In the data rows, the value 128 means zero.
Some points:
[138 129 148  95  95 159 128 125 120 143  97 114 137 117 133 159 128  97
 191 112 109 142 175 153 160 151 137 124 111 162  86 107 123 146 147 146
 116 138 143 174  82 134 134 147 148 154 134 123 170 103 123]
[175 167 117 166 164 132  92 129 119 150 112 123 135 149 111 136 136  93
  68 119 139 144 154 128 114 112 116 144 117 104  90 158 145 123 112 116
  87 145 137 164 163 131 115 176 129 160 114 166 169 145 143]
[146 130 149 113 168 120  97 158 122 120  97 134 143 122 120  87 117 110
 113 123 128 105 123 139 125 118 111 122 111 150 131 118 128 196 123 123
 103 154 146 113  74 154 132 129 178 120 147 129 123 113 141]
[113 170 162 120 142 101  60 133 125  79 129 122 128 139 140 148 108 118
 158 128 125 137 121 141 136 110 128 125 156 113 110 106 131  96 115 146
 111  94  90 164 113 114 151 103 112 121 158  91 111 124  90]
[126 130 110  85 128 102 130 171 121 161 141  47  85 112  98 161 119 145
 120 138 108 132 106 131 137 114 129 102 173 133 124 115 141 122 129 128
 110 162 140 117 133 175  97  80 103 134 122 206 119  82 127]
[135  79 126 152 152 140 152 112 132 131 128 162 109 133 136 128 118 141
 148 103 168 113 124 158 111 133 139 124 134  87 145 109 179 121  95  96
 133 137 141 140 132 133 164 143 108 136  91 108 146  78  98]
[136 151 132 120 141 154 135  96 120 150 106 131 135 179 114 107 103 166
 186 149 118 121 122  90 153 113  88 124 156 114 112 162  86 121 117 122
 153 119 162 140 144 138 153 101 134 102 135 152 106 152  87]
[110 123 152 107 102 140 108 136 130 139 136 144 117 158 123 109 126 161
 122 126  77 141 145 146  97 155 188 101 117 119 123 148 137 150 134 126
 143  95 110 127 139 156 133 174 158 151 108 129  59 120 128]
[139 166 160 127 112 147 114  83 136 109 142 131 120 133 141 137 126 166
 130 166 104 111  74 174 136 149 176 151  87  89 162  79 140 151 140 140
 111 149 109 139 161 176 159  99 110 132 138 129 114 138 150]
[141 124 127 167 143  84 142 117  99 149 134 149 133 134 124 132 125 157
 145 128 116 133 106 150 127 111 119 116 130 198 135 133 130 100 153 109
 111 113 159 138 131  87 159 175 115 129 152 134 124 108 176]
[184 142 108 118 117 114 154 132 139 111  96 152 116 150 121 118 128  94
 118 119 123 110 120 113  86 131 119 157 115 188 149 136 161  92 158 151
 170 146  93 149 106 121 146 113 121 123  95 169 134 145 113]
[115 125 114 133  98 112  91 124 124 148 122 120 135 207 142 134 190 155
  94 107 135 124 167 144 147 167  90 117  92 114 148 123 113 127 149 102
 135 140 124 112 108  94 130  97 112 130 136 124 155 148 123]
[107 118 128  99 176  93  99 100 203 119 163 173 148  76 120 122 102 136
 101 109  95 122 120 139 140 125 101 100 120  93 111 180 126 103 147 121
 146 126 130 122 127  90 131 133 142 123 134 158 167 102 123]
[119  89 136 156  78 135 118 163 131 110  77 132 117 119 166 107 120 150
 118 119 135 154 123 154 163 122 116 106 111 118 157 133 149  92 152 139
 105 129 140 163 142 123 108 115 150  75 103 161 127 114 149]
[105 121 141 131 109 105 173 116 174  93  95  84 174 112 110 140 123 137
 101 100  97  85 150 155 108  78 106 119 135 113 115 145 120 127  94 124
  87  84  90 110 154 152 105  95 131 145 133 112 108 164 110]
[177 129  97 136 137 110 121 138 122 112 104 122 161 120 147 104 132 134
 141 197 155 125 152 115 116 130 153 103 127 121  85 131 104 136 119  72
 139 147 114 140 159  83 114 106 136 118 116  94 135 100 157]
[ 94 110  87 123 125 140 131 113 109 105 110 129 149 143 107 104 155  86
 132 125 134 124 125 134 127 139  87 106 173 119 113  98 123 168 128 180
 171 133 132 121 159 150 161 129 105 108 160 142 122  84 131]
[106 122 121 140 129  92 133 112  97 101 140  97 131 144  67 149  89 106
 166 115 201 150 126 166 115 134 120 147 139 128 146 128  73 139 155 112
 153 138 103 112 144 165 105 118 171 147 120 133 133 119 138]
[166 171 108 120 109 152 132  97 156 183 114 130 126 110 103 123 115 157
 124 120 135 130 105 138 134 147  91 109 130 117 147 103 167  98 129 118
 145 117 122 137 113 105  79 155 171 127 137  88  90 118 139]
[121 113 101 128 143 123 129 118 121 157 121 135 146 109  78 154  95 145
 123 121 126 102 119 109 115 130 130 167  72 111  83 151 118 138 118 142
 101 121 142 126 121 101 157 143 118  90 122 118 114 140 109]
[140 142 103 112 128 139 151 162 149  80 144 143  93 110 111 120 178 159
 138 128 149 130 113 121 111 118 129 131 124 157 130 105 145 157 113 136
 114  97 153 113 120 131  87 136 152 139 111 156 156 109  69]
[132  86 131 133 140 154 101 106 131 106 118 114 116 135 113 178 121 125
 141 156  96 135 125 159 125 116 107 137 118 111 106 138 162 136 133 113
 165 139 141  65  90 116  86 144  91 107 137 130 134 160 179]
[118 168 124 119 107 119 119 102  86 127 129 137 112  96 130 129 130 109
 130 129 140 107 181  92 115 128 136 154 134 126 141 116 164  81  81 115
 136 149 141  66 172 165 113 130 147 111 193 153 140 132 113]
[142 130 120 117 144 163  97 150 157 127 159 151 127 106 108 152 157 119
 104 127 155 122 146 122 123 144 130  91 128 172 147 164 112 123 144 109
 139 110 171 160 126 146 155  99 108 124 162  91  98 135 131]
[ 87 115 111 125 148  73 113 137 144 147  92 147  80 104 137 129 123 115
 143 139 110 136 116 125 113 180 118 167 153 157 128  77 137 143 122 126
 130 112 148 142 184 133 112  88 137 107  91 112 153 176 137]
[107 116 111 131  86 157 122 154 103 143 159 117 134 126 182 133 108 111
 130 130  98 102  60 136 118 112 129 112 126 120 118 151 136 128 159  88
 131 149 135 143 133 147 108 126 179 132 113 103 152 169  98]
[109 145 138  94 115  86 176 135 125 136 151 122  82 150 117 103 120  89
 124 165 150 135 130 124 147 105 141  82 100 104 134 154 150 131 150 147
  99 134 142 137 119 138 126 121  98  88 135 104 173 154 157]
[113 125 160 112 114 123 140 119  92 136 141 203 109 106 126 133 197 142
 104  83 150 139  97 153 138 111 125 133 184 136  62 145 127 125 116 125
  99 171 107 113 123 101 182 100 126 122  99 125 128 155 154]
[117 150 133 124 143 161 128 190 134 125 182 112 127 162 151 112 113 144
 160  80 138  95 154 128 118 108  98 141 106 133 114 127 143 128 123 163
 161 132 120 137 173 118 118 143 130  99 121 107 120 110 156]
[ 87 122 156 121 157 140 140 109 161 134 136 117 115 134 155 143 159 133
 127 181 170 102 106 133 185 135 176 134 118 151 113  94 133 140 147 113
 143 146  64 178 107 113 126 200 120 139 139 163 110 152 107]
[ 97 123 152 133 147 112 135 136 108 138 136 123 190 120 132 139 151 154
 108 159 175 112 146 108  79 141 125 141 179 106 130 120 117 112 148 159
 146  88 152 137  74 167 122 128 141 118 102 125 147 114 135]
[126 114  74 180 128 100 127 103 129 136 174 125 145 115  93  84 123 113
 131 108 106  96 155  99 172 148 163 116 153 121 131 127 129 108 137 159
 119 140 142 128  98 119 101 107 128 135 115 116  93 132 121]
[129 144 152 140 105  96 126 116 149 132 122  75 137 132 139 133 184  86
 168 106 146 128  86 137  97 135 159 137 135 134 137 171 134 130  77  98
 150 122 147 122 110 120 120 128 109 115 111 132 104 119 138]
[124 113  79  85 152 143 169  81 105  75 122  97  78 128 181 152 124 130
 107 138 126 107 147  88 104 133 137 161 105 102 155 120 106 123 116 135
 136 123 141 127 129 104 174 121 174 143 157 136 106 100 161]
[160  82 170 143 126 156 120 142  98 144 114 133 100 144  91  99 144 102
 119 129 107  98 114 107 134  92 151 165 108 121 138 127 121 111 161 139
 143 114 147 143 140 104 101 112 108 169 153 116 146 128 139]
[137 116 140 133  91 132 108 118 124 124 135 139 149 179 138 167  83 107
 101 156 146 131 127  99 154 150 118 143 169 160 159 160 182 164 114 130
 112 100 124 107 139  89 112 113 137 137 109 126 139 107 112]
[159 130 147 177 102  96 139  99 170 125 144  93  88 127 135 115 114 147
 116 155 127 148 167 124 124  74 124 178 155 132 141  89  94 159 138 131
 142 158 158 121 138 155 154 131 147 134 114  97 125 120 111]
[ 98 135  88 108 138 178 141 146 150 156 126 167 156 120 148 152 114 130
 137 133 107 151 122 119 105  56 161 126 136 131 171 134 110 149 118 129
 134 147  98 143 116 107 104 109 120 129 127 127 118 135 150]
[ 71 126 127 149 133 163 151 172 141 130 106 109 125 109 128  97 118 145
 125 159 113 171 142 135 100 156 107 132 115 132 128 158 165  98 137 134
 117 138 122 106 113  97 164 112 142 167 154 138 129 155 153]
[144 128 115 109 104 145 155 128 125 116 163 117 161 117 150  93  80 108
 104  76 138 146 146 144 123 158 152 133 168 132 121  79  96 122  99 100
 136  64 123 122 102 123 159 142  90 112 136 157 113 148 120]
[135 136 140 152 134 157 136 138 142 140 125 162 130 136 127 154 135 108
 134 131 123 109  92 135 130 143 153  71 112 119 130  87  64 107 110 171
 115 136 127  93 127 110 137 153 139 162 133 123 137 144 102]
[137 108 142  71 133 120 129 141 116 125 164 119 169 128 129 117 163  95
 168 160 125 164 118 134 155 104 105 169 115 112 157 114 125 114 117 137
  93  95 130  81 147 118 126 130 123 145  98 128  84 153 123]
[151 106 100 129 112 114 122 143 162 126  99 149 144 149 149  98 124 146
 140 108 144 156 111  91 151 148 134 159 119 137 121 163 135 129 151 145
  89 160 134 116 127 161 117 167  85 157 183 107 142 126 137]
[150  95 162 158 138 115 165 122 101 117 126 151 134 148 116 138 155 123
 118 100  90 199 138  72 144 131 152 108 109 128 135 119 106 108  93 114
 148 133  94 167 117 158 120 138 139  76 139 120 141 131 120]
[126 164 174 149 135 134  92  94  97 127 122 104 138  75 140 131 133 148
 115  76 143 157 139  73 103 118 130  80 102 150 128  98 137 174 181 118
 133 146 110 111 129 101 121 138  95 132 114 138 126 137  83]
[111 133 147 125 123 124 142 137  92 115 125 150 117  98 149 113  86 135
  92 146 126 121 138 154 133 152  92 134 101 145 112 163  79 128  94 137
 141 137 135 145 123 143  82 136  76 157 109 128 106  95 109]
[156 152  98 151 164 159 133 162 122 159 135 111 114  95 137 141 123 139
 131 136  92 112 141 122 167 152 120 116 138  99 154 152 113 142 125 130
 118  93  81  85 136 151 155 127 125 140 110  92 170 123 143]
There is one direction along which these points spread out most. Take the direction at right angles to it along which they spread out most. Go by this last direction. How many in every 100 of the points above lie lower along it than each point below? Round to a whole number. More than half of the points above lie lower than the first one.
[136 151 132 120 141 154 135  96 120 150 106 131 135 179 114 107 103 166
 186 149 118 121 122  90 153 113  88 124 156 114 112 162  86 121 117 122
 153 119 162 140 144 138 153 101 134 102 135 152 106 152  87] 51
[ 94 110  87 123 125 140 131 113 109 105 110 129 149 143 107 104 155  86
 132 125 134 124 125 134 127 139  87 106 173 119 113  98 123 168 128 180
 171 133 132 121 159 150 161 129 105 108 160 142 122  84 131] 53
[146 130 149 113 168 120  97 158 122 120  97 134 143 122 120  87 117 110
 113 123 128 105 123 139 125 118 111 122 111 150 131 118 128 196 123 123
 103 154 146 113  74 154 132 129 178 120 147 129 123 113 141] 47
[107 116 111 131  86 157 122 154 103 143 159 117 134 126 182 133 108 111
 130 130  98 102  60 136 118 112 129 112 126 120 118 151 136 128 159  88
 131 149 135 143 133 147 108 126 179 132 113 103 152 169  98] 66
[110 123 152 107 102 140 108 136 130 139 136 144 117 158 123 109 126 161
 122 126  77 141 145 146  97 155 188 101 117 119 123 148 137 150 134 126
 143  95 110 127 139 156 133 174 158 151 108 129  59 120 128] 94
[160  82 170 143 126 156 120 142  98 144 114 133 100 144  91  99 144 102
 119 129 107  98 114 107 134  92 151 165 108 121 138 127 121 111 161 139
 143 114 147 143 140 104 101 112 108 169 153 116 146 128 139] 45
[138 129 148  95  95 159 128 125 120 143  97 114 137 117 133 159 128  97
 191 112 109 142 175 153 160 151 137 124 111 162  86 107 123 146 147 146
 116 138 143 174  82 134 134 147 148 154 134 123 170 103 123] 85
[141 124 127 167 143  84 142 117  99 149 134 149 133 134 124 132 125 157
 145 128 116 133 106 150 127 111 119 116 130 198 135 133 130 100 153 109
 111 113 159 138 131  87 159 175 115 129 152 134 124 108 176] 26
[159 130 147 177 102  96 139  99 170 125 144  93  88 127 135 115 114 147
 116 155 127 148 167 124 124  74 124 178 155 132 141  89  94 159 138 131
 142 158 158 121 138 155 154 131 147 134 114  97 125 120 111] 81
[142 130 120 117 144 163  97 150 157 127 159 151 127 106 108 152 157 119
 104 127 155 122 146 122 123 144 130  91 128 172 147 164 112 123 144 109
 139 110 171 160 126 146 155  99 108 124 162  91  98 135 131] 40
[117 150 133 124 143 161 128 190 134 125 182 112 127 162 151 112 113 144
 160  80 138  95 154 128 118 108  98 141 106 133 114 127 143 128 123 163
 161 132 120 137 173 118 118 143 130  99 121 107 120 110 156] 49
[105 121 141 131 109 105 173 116 174  93  95  84 174 112 110 140 123 137
 101 100  97  85 150 155 108  78 106 119 135 113 115 145 120 127  94 124
  87  84  90 110 154 152 105  95 131 145 133 112 108 164 110] 38
[139 166 160 127 112 147 114  83 136 109 142 131 120 133 141 137 126 166
 130 166 104 111  74 174 136 149 176 151  87  89 162  79 140 151 140 140
 111 149 109 139 161 176 159  99 110 132 138 129 114 138 150] 96
